Families of rows that turns and mirrors carry onto each other, the same ones carrying the whole set onto itself: the rest of each named row's family, in list order
5 families of 4 rows
k738: [ -2  -3 -10   2  -6   2 -16  -2   4   8 -10   4 -27 -16   8 -15  10   0
  -1   0]
k315: [ -6   4  -9  15  19 -19  -5  -4 -20   2  -6  -9 -10  -7  -3  -6  -1  30
  18   7]
k160: [  9   0 -11   5  18  -8  -5  -2 -14  -1  -1 -12 -11 -21   8 -10  18  30
   2   3]
k251: [  7 -17  24   1   5   0  19   9 -11  14   4 -15 -11 -11   0   5   1  29
  16   6]
k530: [-10 -11  19  -3  -8  17  19   7  -6  15   5  -5 -12  -3   9   1  -1   6
   9   5]
k478: [ -8 -16  14   7 -10  -5  -7   5   7  16 -11   9 -33  -8  -7  -5 -12   3
  13   1]
k96: [  0   8  24   8  14 -18  -8  -9 -11   2 -14  14 -12 -10  -2  11  10   0
   2   1]
k132: [  2  -2  14  13  10 -23  -3  -5  -4  12 -14   9 -14 -18 -23  -2  -7   7
   7  -1]
k169: [-20  -4 -10   2  -2  -1  -7   2   4  13  -5  -5 -31  -2   2 -19  -6   9
  13   9]
k965: [  2  -5  20  13  17 -21  -4  -7 -18   4 -15   4   1 -18  -6  12   6  14
  17  -6]
k920: [ -7  -4  -8   4  21 -18  -9   0 -10   1 -19 -14 -25 -10  -1 -15   3  32
  15   4]
k254: [ -4  -1  23  14  11  -8   7  -3 -20   4  -1  12   3 -13  -7  11  -5   9
   8  -4]
k750: [ -2 -13  32  -7   1  12  19   8 -10   9 -11  -2 -11 -11   6   7   2  10
   5  -5]
k157: [  1  -2  28 -10   8   8  17   6  -7   7   1 -11 -16  -4  15   5  16  15
   2  10]
k796: [-14 -13   4  -7  -7   2  -3   3  11  19 -13 -11 -29  -6   5 -14   6   1
  17   5]
k208: [  8  -6  -5   4   3  -7   6   5 -16  14 -15 -21 -23  -5  -1  -6  -1  35
  18  13]
k494: [  3  -9  17  12  11  -7 -11  -4  -7  -2   4  16  -4 -27   3   4  11   7
   0 -11]
k214: [-17  -5  11  -2   3  -9 -15  -1  13   8  -6   4 -37  -3   9  -9   8   0
   9   9]
k713: [  5 -15  11  -2  -6  19   4   8 -11   4   3  -3 -15 -14  23   3  13  17
   2  -2]
k643: [  0   3   1   4  18 -13  -8   0 -18  -3 -12 -14 -25  -1  15  -1  14  34
  13  13]

Which other rows belong to the same family as k713? k738, k160, k494
Which other rows belong to the same family as k643? k96, k157, k214
Which other rows belong to the same family as k920? k965, k750, k796
Which other rows belong to the same family as k169? k315, k530, k254

Families of rows that turns and mirrors carry onto each other, the same ones carrying the whole set onto itself: the rest of each named row's family, in list order
4 families of 8 rows
k119: [-10   6   2 -20  -7  -6 -11  -7   4  -6  -4  10   0   9]
k554: [ -4   3  23   0   0  19  -2 -10 -14   2  -8   6 -19  20]
k956: [-11  25  15  -2  -3  28  12  -3  -6   6   1  -1   2  -3]
k94: [ -4   3  -7   9 -18   8   7  12 -14  -1   7  -4   5  16]
k637: [  5  -9  -1   3   6  27 -13   3 -17  -6 -17   0  -3   2]
k672: [  9 -10  -7   4   2  26 -11  -1 -10  -3 -15  -6  -2  -4]
k151: [ -9   2   3 -19  -5  -6 -11  -2   4  -6  -1  15   1   8]
k677: [-10  23  11   8  -5  22  12 -13  -5   3   1  -2   4  -7]
k505: [ -4   5   8  -7  -6  -8 -10 -13   6  -8  -3  14   1   9]
k798: [-17  23  17   0  -2  25  12  -6  -8   6   3   1  -4  -2]
k551: [  2 -11  -6  -2  -5  26 -13   7 -18  -2 -11  -3  -3   0]
k697: [  5   4  -6  -1  10  10  23  11  -3  -2   7   0 -17  18]
k276: [ -9   2  22   2   2  19   0 -20 -10   1  -7   7 -11  19]
k100: [  6   4  -3  -1   9   2  24   9  -7  -2   4   0 -15  19]
k360: [  9 -12  -1  -4  -3  26 -11   6 -17  -1 -12  -2  -5   0]
k14: [ -5   9   6 -12  17   8   3  13  -8   5  -7  14  13  -2]
k787: [  3   7  -8 -20   2  15   8  -6  10  -7   0  -9 -19  -3]
k472: [-3  8  2 -8 20  3  5  6 -7 -3 -5 20 12 -2]
k645: [ -1   6  -7  14 -19   4   2   1  -6  -4   3  -5  10  14]
k438: [  9   2  -3   7   7   7  21   5  -5  -6   6   4 -10  25]
k453: [-14  22  13   1   4  23  12  -7  -4   0   0  -3   3 -11]
k113: [  7   4  -8 -10   5  16   7  -2  10 -16   0  -8 -20  -5]
k373: [ -8  11   3 -10  15  11   5  13  -8   4  -2  16  12  -7]
k456: [ -2   2  -4  13 -19  14   3   6 -11  -5   4 -10  11   9]
k939: [  3   5   4  -2  20   9   3   6  -7   2  -8  16  12 -10]
k592: [  0   6  -7 -18  -3  14   2  -4  12 -10   2  -6 -21  -2]
k568: [ -6  -3  18  -2   3  22  -4 -11 -15   4  -9   7 -19  17]
k566: [  0   5  -8   6 -23   8   5   8 -16  -3   5  -4   6  10]
k967: [ -6   1   3 -14 -10  -6  -7 -11   8 -12   3   8   2   5]
k88: [ -2  -1  18   8   7  13   1 -17 -11   2 -10   7 -15  20]
k120: [11  4 -2  7 17  4 20  7  0 -3  1  4 -9 18]
k300: [  7  10  -5  -8   1  18   5  -9  16 -10   0  -8 -14  -8]

Which other rows belong to the same family as k456? k637, k276, k472, k438, k453, k113, k967
Which other rows belong to the same family as k672? k677, k505, k645, k939, k88, k120, k300
Which other rows belong to the same family as k566? k119, k554, k956, k100, k360, k14, k787

